rotation steps, each row followed by its count of steps
The counts run from 0 to 323.
[ 14.3  -5.4   1.5  15.5 -30.6   5.5   3.6 -11.5 -21.6   6.3   0.2  41.3
 -24.8 -51.9 -19.9  15.8 -32.1  16.7  26.9  11.2   6.2 -10.4   9.1  -5.0
 -25.4  17.8   6.0  14.3  49.0   8.3   3.4  22.0]	106
[  7.1 -13.6  10.2  15.1 -47.6 -16.9 -30.5  10.6  -9.0  -0.5   9.2  21.0
 -18.3 -14.5  -5.3 -15.7 -25.3 -16.6  29.7 -19.5 -57.5 -21.4  29.0   6.0
  -8.8  30.8  17.6  -0.3  17.6  10.2  26.7  -1.9]	28
[ -2.2 -12.5  21.1  -1.6 -35.9 -21.1 -48.2   7.3 -10.4  -9.5 -13.4  34.6
  -7.8 -16.4   8.7  10.4 -12.3 -41.6  20.5 -24.6 -37.9 -11.9  12.8  10.3
   4.8  40.1  15.9   9.2  13.6  16.6  37.3  10.9]	309
[ 10.6 -19.7  -4.6 -16.3  -1.3  -7.6   8.6  -2.2  10.4 -37.4   1.1   1.4
 -24.6 -20.3 -41.7  15.4 -46.3 -40.5  -1.4 -19.9 -31.8  -4.3  -3.0  -3.4
 -30.2 -13.7   0.3  -3.8  20.5   1.4  26.0  21.9]	271
[-25.7  14.3 -13.3  13.8  -7.6   3.8  37.4 -10.4 -19.7 -23.1 -20.1  20.3
 -24.3  -3.5  -2.7  41.2 -41.0 -19.0  42.5  17.0  18.3  -1.3  17.8  13.2
  15.0  12.0  -0.1  -1.0  18.7  39.9   9.4  -7.6]	154
[-20.6   6.5  -6.0  -8.1 -30.0  -0.7   4.6 -33.4 -16.0 -40.9 -30.9 -14.8
 -29.4  -7.7 -25.4 -11.3 -11.8  -4.4   4.6  -1.7   9.7  -4.1  20.8  21.9
  -8.7   5.1   3.2  17.1  36.8  36.2 -20.0  49.5]	202
[-37.8   2.6 -21.0   6.1  -1.5   5.9 -16.0 -28.1 -10.2  -3.3  -7.8 -19.2
  -5.8 -12.1 -22.6  46.8 -39.8 -28.9  48.1 -23.3  11.2   3.2  19.5 -14.1
 -18.9 -27.1  14.3  -9.6  13.1  -3.3  -8.2  10.4]	135
[  4.7  21.1  29.9  -1.3 -15.4  -5.2 -16.0  22.9 -26.6 -20.0   0.8  32.6
   0.0 -13.7 -19.0  -7.6 -23.5 -67.1  25.7  -8.3 -17.4   1.9  11.6   9.0
 -10.0   7.0  12.6  20.1  45.7 -15.5  22.0   6.9]	48
[-18.2   7.9 -17.2  -8.2 -19.9  15.7  15.4 -32.4 -15.3 -47.5 -31.4 -31.8
 -23.8  -1.9 -31.8  -3.5 -21.9 -15.4   5.9  12.2  -8.3   0.6  16.3  12.0
 -27.7  -7.0  26.9   0.5  23.9  32.3  -4.3  16.6]	198
[ -6.0  -7.4  -1.3  22.1 -40.5 -30.7 -18.6   5.7  -5.6 -15.9  -1.3   4.7
 -15.8   6.3 -39.3 -27.8 -26.5 -28.7  45.0 -16.9  -2.2  -4.1  40.8  31.3
   4.4   3.2   6.2   0.1  12.1  14.4  -5.2  35.8]	209
[  5.9 -13.1   3.1 -10.7 -23.0   7.8  20.5 -43.0 -23.0  -3.6 -15.3  40.2
 -29.6 -10.6  20.5  55.0 -24.8  -5.2  -0.9 -33.1   4.2  10.4  18.9   1.1
  -1.1  11.6 -10.3  16.7  36.6  -4.7  32.5   6.9]	82
[ -8.2  15.0 -10.2 -18.2 -18.3  -9.1  -5.0   9.9 -26.5 -25.6  10.6  16.3
  -4.1  -0.8 -28.6  33.2 -26.2 -21.6  36.0  -6.0 -55.9  24.4  -9.8  15.4
 -11.3  12.8  -8.4  12.2 -11.4  18.4  51.1 -11.2]	11
[ -6.5  16.8   2.7 -10.9 -13.4   4.2 -12.7 -26.0 -19.9 -16.4 -10.4  43.6
 -46.0  -3.9  18.3 -13.9 -15.4 -19.9 -11.7   7.0 -21.7   8.9  17.8  -1.0
 -19.3   8.3  16.5  27.5  53.2 -13.6   7.9  28.0]	41
[  8.1  -4.7  -6.5  -1.6 -60.0  14.0 -18.2 -23.5 -12.4 -14.2  -7.3  -3.7
 -28.5 -27.0   7.1  11.9 -35.3  -6.6  -2.0 -21.0 -20.2  -9.6 -20.7  -0.8
 -20.2  33.3 -31.6   5.3  35.4  25.8  15.0  14.4]	22
[ -7.1   8.2 -10.9  -6.2 -17.4   7.5  -4.5  30.7 -52.6 -38.8 -10.3  -6.2
   0.7  -6.5 -62.2   3.4 -24.7 -27.5  42.2   3.2  -9.6  23.3   5.4  -8.9
 -12.3 -21.3   4.4  -9.9   4.9   1.6  19.9  10.5]	192
[-37.6  19.4  17.1 -25.8  -9.4 -10.3 -24.5 -34.3  -4.1 -24.5  -0.6 -14.8
   5.9  12.8 -29.0 -12.5 -20.7 -30.1  23.6 -23.0 -51.3  14.8  17.3   8.3
 -28.8   4.1  20.3  13.8   1.2   9.4  15.4  10.3]	277
[-28.9  32.1  28.7 -20.4  -8.2  18.8  12.9 -44.1 -16.9  -8.2  -3.6  -8.1
  -6.4 -18.6   7.8   4.0 -41.0 -27.7  15.1  -4.0 -17.7 -19.1  39.4  22.1
 -15.3 -12.9  12.5  22.3  46.3   6.5   7.2   8.5]	57
[  5.2 -16.9  10.6   7.8 -50.3 -10.9  -7.8  -9.3  -7.6 -10.5   3.8  29.2
 -25.3 -27.2   7.2  -9.8 -31.6  -4.5   9.3  -8.4 -34.2 -33.1  19.0  17.9
  -4.5  41.2  -5.4   8.3  39.0  18.8   7.0  19.9]	25
[ -6.9  -8.6  25.2   2.9 -13.0 -28.6  -4.5   3.2  -7.7 -11.7 -26.3  15.0
  -5.7 -11.9 -27.3   6.7 -20.6 -49.2  35.8 -18.8  17.6 -27.0  39.7  11.4
   5.1   6.3  34.5  -6.5  45.5  -0.8  -2.0  21.7]	129
[-17.1  21.0   0.0  15.6 -13.5  -9.2  23.8  -2.8 -30.0 -12.4 -22.8  22.9
  -7.9   8.2  -8.8  11.3 -27.3 -32.9  65.4  21.3   5.7   9.0  23.6  29.8
  21.1  15.0  10.1 -12.0  13.5  25.0  12.7 -12.1]	153
[  7.9  -6.9  -1.3  -2.3 -33.0  33.0  -2.2 -26.5 -14.6 -36.7 -10.6   5.9
 -46.6   1.8 -16.3   2.9 -38.7 -20.5 -33.1 -25.1  -7.1   3.5  11.0 -22.6
 -17.0 -11.4 -15.7  20.6  41.6  14.4  20.9  10.1]	263
[  7.0   6.7  21.5  12.3 -52.9  -0.6 -37.2 -18.1 -42.4  23.7  -6.7  30.5
  -7.2 -32.4 -17.7  -7.4  -9.0   8.1  47.6  -5.0   0.4   9.3   9.8  -8.3
 -14.2  22.9   1.8   7.1  30.6  -9.8   4.7   9.9]	104
[-41.1  22.1  27.7 -16.6 -19.4   0.2 -23.2 -31.5 -40.5  -0.5 -21.9   4.4
   7.1 -14.8  -2.7  11.2 -20.9  -9.5  50.4  -5.9 -27.9  11.9  -1.2 -12.2
 -10.2  38.9  15.7 -21.8  18.9   8.1   5.6 -13.3]	96
[  3.8  -5.6  12.6   8.9 -27.3   2.5 -40.9  12.2 -16.7 -17.0  -6.2  31.7
 -35.1 -13.4 -26.2 -37.3 -26.7  -6.5  37.1   6.8 -46.3  16.3   6.9  25.2
  11.8  -6.2  -4.3  -5.5   8.2  15.1  16.6  19.8]	249
[  0.7  16.1   2.7  -2.4 -25.6   8.2 -48.5   8.1 -26.1 -15.9  -4.4  42.6
 -25.4  -9.6  -9.2  23.3   0.4 -27.9 -11.3 -10.3 -20.2  25.1   0.4 -15.1
 -28.3   0.5   5.6  38.0  30.1  -8.4  24.1  23.9]	43
[-43.8  -1.3 -21.0   6.4 -17.1  24.3 -16.4 -25.0 -22.7 -26.0  -9.3  31.1
 -37.2   5.5 -21.3  22.1 -25.8  21.3  18.5 -11.6   2.9  18.6  -6.2 -38.9
  -9.2  -0.1   8.2  13.8  20.9  22.1 -15.0  14.3]	179
[ 13.4   4.4   5.6 -14.5 -25.9 -19.6  16.8   0.2 -22.8 -15.7   9.6  31.9
  -6.6   5.7 -22.9 -14.6 -27.2 -23.2  45.4  -1.1 -47.2  28.6   1.1  36.3
   0.2   8.6 -13.3  10.2   8.3  -5.2  34.8  11.0]	8
[-21.7  34.4   1.4 -10.7 -21.1   5.6 -29.6  -6.2 -52.1 -16.8  -4.5   5.3
 -22.7  -4.0 -23.8  22.2  -4.4  -7.1  17.6  19.1  -2.3  18.0  53.0 -15.7
 -18.0   3.6  34.2  -4.6  13.9   8.3  34.5  -9.2]	116
[  6.1  -4.3  -1.7  16.1 -30.6   1.3 -25.3  12.9 -27.3  12.8   7.5  41.6
 -18.9 -46.9 -36.3  36.8 -19.8  18.9  32.8   6.3   5.0   5.1  12.0 -14.5
 -26.4   5.8   0.6  15.1  23.8   7.4  19.7  13.5]	107
[  0.1   1.7  -0.6   7.6 -30.7 -17.3 -35.9 -26.2 -35.1   4.7 -30.0  17.2
  -6.9 -12.0  -9.2  16.0  -3.5 -19.2  53.4   1.3  12.1  46.0   6.0  32.1
  -3.1 -18.7  11.6  12.7   6.9 -11.6  -1.0  32.3]	144
[  6.9   0.3 -19.5 -16.5 -34.4   6.5 -12.9 -35.0  -9.6 -19.7 -19.8   8.2
 -37.3 -19.3  38.7  33.3 -32.2 -27.5 -18.5  -0.8 -19.8  -8.5   6.2  15.5
 -15.3  21.4  -9.1   6.6  21.7  24.8  38.1  18.2]	303
[ 31.1 -28.7   0.1 -12.0 -19.1  -2.3  17.8 -29.6 -18.5  -8.6 -32.8  28.7
 -24.6 -34.0   2.0  51.6 -31.0 -21.9  14.0 -18.1 -11.1   1.1  -0.1   4.9
  -7.5  15.5   5.1 -13.1  32.2 -10.7  35.9  -0.9]	86
[ -1.1   6.5  -4.3 -17.1 -40.1   1.4  -4.8 -40.1 -21.1 -20.0 -25.1   5.0
 -29.2  -1.3  37.9   1.2 -15.0 -23.1 -12.3  -2.2 -31.6  -3.0  29.3  28.2
  -7.4  25.2  11.3  13.0  14.7  20.2  44.7  13.2]	302
[ -4.8  26.8  12.2  -9.7  -2.2  12.3  18.9 -14.9  -3.1 -16.3  -2.4  -2.7
   0.4 -15.5 -14.3   8.4 -45.7 -58.6  20.8   0.9 -27.1 -18.3  30.9  12.6
 -27.8  -1.5  31.3  14.3  42.4  11.7  20.0 -16.5]	53
[ 32.6 -27.8   7.1  -4.8 -32.0  -4.8  21.9 -31.3 -26.2  -4.1 -37.4  33.7
 -16.2 -16.2   4.0  23.0 -11.4 -29.1  12.7 -20.6 -18.0   4.1  19.3  20.3
  -4.4  20.1  22.6  -1.5  28.7 -15.7  42.5  -4.7]	85
[-42.7  21.5 -11.1 -15.3 -15.9  12.8 -10.6  11.0 -43.6 -45.9  -9.6 -19.6
   3.9   0.4 -54.4  15.6 -13.4 -13.8  22.7  -4.5 -14.6  17.7  25.5  -0.7
 -15.3 -17.1  11.3   8.3   0.9  29.9  16.3  16.2]	196
[ -1.1  16.4 -12.1   1.9 -15.4 -12.2  25.6 -10.0  -2.3 -11.2  13.7  15.4
 -20.8   5.5  -0.2   5.9 -39.7 -31.8  33.6  16.1 -31.5  -0.6  43.2  29.3
 -24.2  18.7  12.4  16.4   7.2  16.4  55.5  -4.9]	294
[-36.3  -3.9   0.2  -2.4   1.0   3.2  -6.0 -14.9  11.8  -4.5  14.0  29.6
 -19.1 -25.7  19.4  20.5 -59.3 -24.8  29.1 -11.5 -27.5 -26.4   7.1 -17.1
  -8.4  19.1  11.3  -0.1  37.2  12.8   9.6   1.9]	315
[-20.0  28.9  -4.0 -19.7 -19.7  -2.3  16.8 -28.3 -30.9 -20.0  -0.6   1.4
 -29.1  10.0  28.8   4.6 -36.3 -24.2  21.7  20.6 -25.6   3.5  36.8  27.7
   2.2  19.6  -4.0   0.7  15.5   6.8  44.9   7.9]	298
[-25.9  28.0  -3.4 -13.0 -21.9   0.2 -41.7 -46.4  -7.5 -12.7   0.6 -16.5
  -7.4   0.6 -17.7  11.6 -32.5 -27.8  17.2 -27.6 -19.3  28.8 -15.3  -7.8
 -37.7  -3.8 -16.4  21.6   8.1   5.2   2.0  23.2]	280
[-21.4  18.6   3.8 -15.7 -57.5  16.5 -28.7 -17.8 -32.8 -22.5  -9.5  -0.4
  -3.0  -3.2   1.4  20.1 -16.0  -2.5   2.4 -21.2 -33.6   7.3  -5.1  -2.7
 -18.1  33.8 -25.5  23.6   7.9  38.0  28.1  -2.1]	19
